(in the rows, 128 means zero)
Rotation paths and how fast each direction turns (deg/step):
Each turn is a multiple of 5 degrees from 10 to 175, or 0.
Each row of a path follows its step; steps can be skipped.
Rotation 1:
step 1: [131 128 121 129 119 133 129 125 113 125 114 130 135 125 122 133 124 120
 125 135 118 138 118 125 110 124 125 136 117 128 124 121 126 139 112 115
 115 137 127 124 129 117 136 137 129 134 129 119 129 133 119 140 135 125
 130 122 132 129 126 123 124 120 126 122 130 141 144 125 131 128]
step 2: [143 133 126 123 138 134 125 122 127 116 134 128 119 131 124 133 130 126
 125 117 126 135 139 129 123 124 131 132 117 136 121 133 110 135 139 119
 130 127 133 129 134 135 130 123 133 144 146 124 135 129 130 125 144 124
 125 137 113 120 129 140 121 129 133 118 122 123 118 128 129 126]
step 3: [137 124 132 134 126 122 128 125 130 118 138 138 125 133 124 133 140 124
 149 139 129 128 139 135 124 138 119 133 122 126 140 126 147 128 119 120
 134 134 127 125 125 120 126 124 124 122 131 130 137 133 126 151 139 138
 127 131 125 136 129 125 125 134 124 121 117 137 124 121 130 129]
step 5: [127 121 131 118 116 132 118 130 115 115 142 116 123 132 144 130 139 124
 122 128 127 129 139 134 131 127 126 130 138 131 129 132 147 139 135 115
 127 129 128 129 139 130 122 134 126 132 127 111 127 122 134 124 140 122
 130 124 137 130 135 142 121 133 128 131 128 133 129 117 122 126]
step 11: [130 131 125 113 137 119 132 124 125 124 121 130 122 122 120 146 135 116
 136 144 126 136 126 122 125 133 136 136 120 129 133 124 143 128 127 133
 123 131 125 133 129 120 118 135 121 143 131 134 136 139 124 135 134 134
 121 124 123 146 119 128 128 133 116 126 127 126 131 133 120 117]
step 14: [126 124 137 130 125 129 129 132 125 128 130 128 121 142 113 144 119 127
 141 126 132 128 127 133 135 136 130 142 137 129 134 133 132 123 121 132
 121 124 132 130 125 120 124 137 137 130 137 121 138 130 132 131 145 127
 139 133 122 116 121 136 130 132 116 122 141 128 110 130 144 131]
step 15: [130 120 132 123 134 130 140 119 139 137 147 126 130 126 126 121 128 122
 122 134 124 121 134 149 115 135 139 135 135 137 128 136 142 121 134 125
 135 128 125 123 120 131 120 130 125 118 122 127 133 114 130 125 141 125
 130 122 132 127 124 132 120 125 122 120 118 126 131 128 111 133]
step 17: [129 133 132 129 134 134 139 135 113 133 128 121 131 141 146 125 119 115
 127 128 125 132 129 131 135 132 137 129 139 147 124 125 138 118 133 135
 120 118 127 135 125 124 134 129 127 119 132 129 116 120 128 128 135 130
 115 126 133 117 121 140 142 140 126 130 138 133 134 133 126 121]
step 18: [124 136 128 118 135 138 133 148 137 134 128 136 135 124 123 109 127 128
 125 128 135 127 117 132 115 127 122 139 134 134 125 129 133 139 131 128
 133 137 134 139 125 128 117 150 128 134 122 126 130 129 124 128 131 129
 116 124 122 133 124 130 129 120 125 127 141 127 137 119 134 140]
step 20: [130 139 116 138 141 120 134 130 113 136 138 137 134 141 125 132 129 125
 135 132 145 144 125 125 126 126 124 132 125 129 130 122 124 135 137 122
 135 130 129 126 132 126 130 133 130 118 124 133 125 115 116 144 121 122
 126 119 121 125 123 143 132 114 128 119 120 130 130 126 129 126]
step 21: [138 125 127 116 133 123 132 121 124 125 131 134 116 128 117 126 135 117
 121 112 126 125 120 123 130 135 123 124 114 150 134 125 127 132 127 117
 119 129 129 149 123 127 138 134 133 127 120 141 128 136 125 133 141 128
 126 121 123 129 124 115 131 126 119 135 133 119 124 128 127 131]
[128 127 127 127 128 130 128 126 131 128 128 133 127 125 125 129 127 131
 130 131 127 128 131 130 127 128 132 127 128 127 127 128 129 128 128 130
 133 131 129 124 126 129 124 130 126 126 133 131 129 129 127 126 128 132
 129 129 126 130 127 129 132 126 128 128 128 128 125 128 125 128] -> 90
[124 131 127 125 126 128 128 130 127 129 127 127 128 123 130 130 131 125
 129 128 124 129 132 128 129 128 128 130 128 130 127 124 128 128 125 125
 131 125 127 128 126 128 128 128 128 125 126 127 131 126 128 129 130 128
 126 125 130 129 129 125 129 129 128 129 126 132 127 130 126 127] -> 175
[125 128 125 126 129 126 132 129 129 125 129 127 124 128 132 133 130 126
 128 129 129 129 130 129 130 129 124 127 127 124 128 128 132 127 129 132
 126 127 128 129 129 124 129 127 128 129 131 129 127 129 126 126 126 128
 129 129 126 128 127 130 129 130 130 128 129 131 126 130 130 131] -> 130
[127 128 126 127 127 125 130 129 129 127 124 128 128 130 128 127 127 128
 129 129 126 128 129 126 126 131 128 133 130 127 124 124 127 133 128 130
 127 132 130 126 130 128 128 129 126 128 130 124 127 127 128 127 126 124
 127 128 127 128 132 127 130 129 128 127 131 124 129 128 128 128] -> 60
[127 123 129 129 129 127 127 125 130 126 124 129 132 129 129 130 130 124
 129 126 127 124 131 129 130 131 128 127 126 131 123 128 129 127 129 127
 127 130 126 130 125 127 125 126 129 128 126 129 127 129 126 126 128 127
 128 126 126 126 126 130 129 128 129 130 127 127 131 126 127 127] -> 175
[127 127 129 127 128 126 126 126 127 127 130 128 121 130 127 129 131 126
 132 128 127 128 127 126 130 131 129 128 126 124 129 129 126 131 130 125
 129 130 126 132 128 131 128 127 126 127 128 130 129 127 128 128 129 128
 132 128 130 126 131 128 128 125 124 127 128 128 127 125 128 127] -> 40
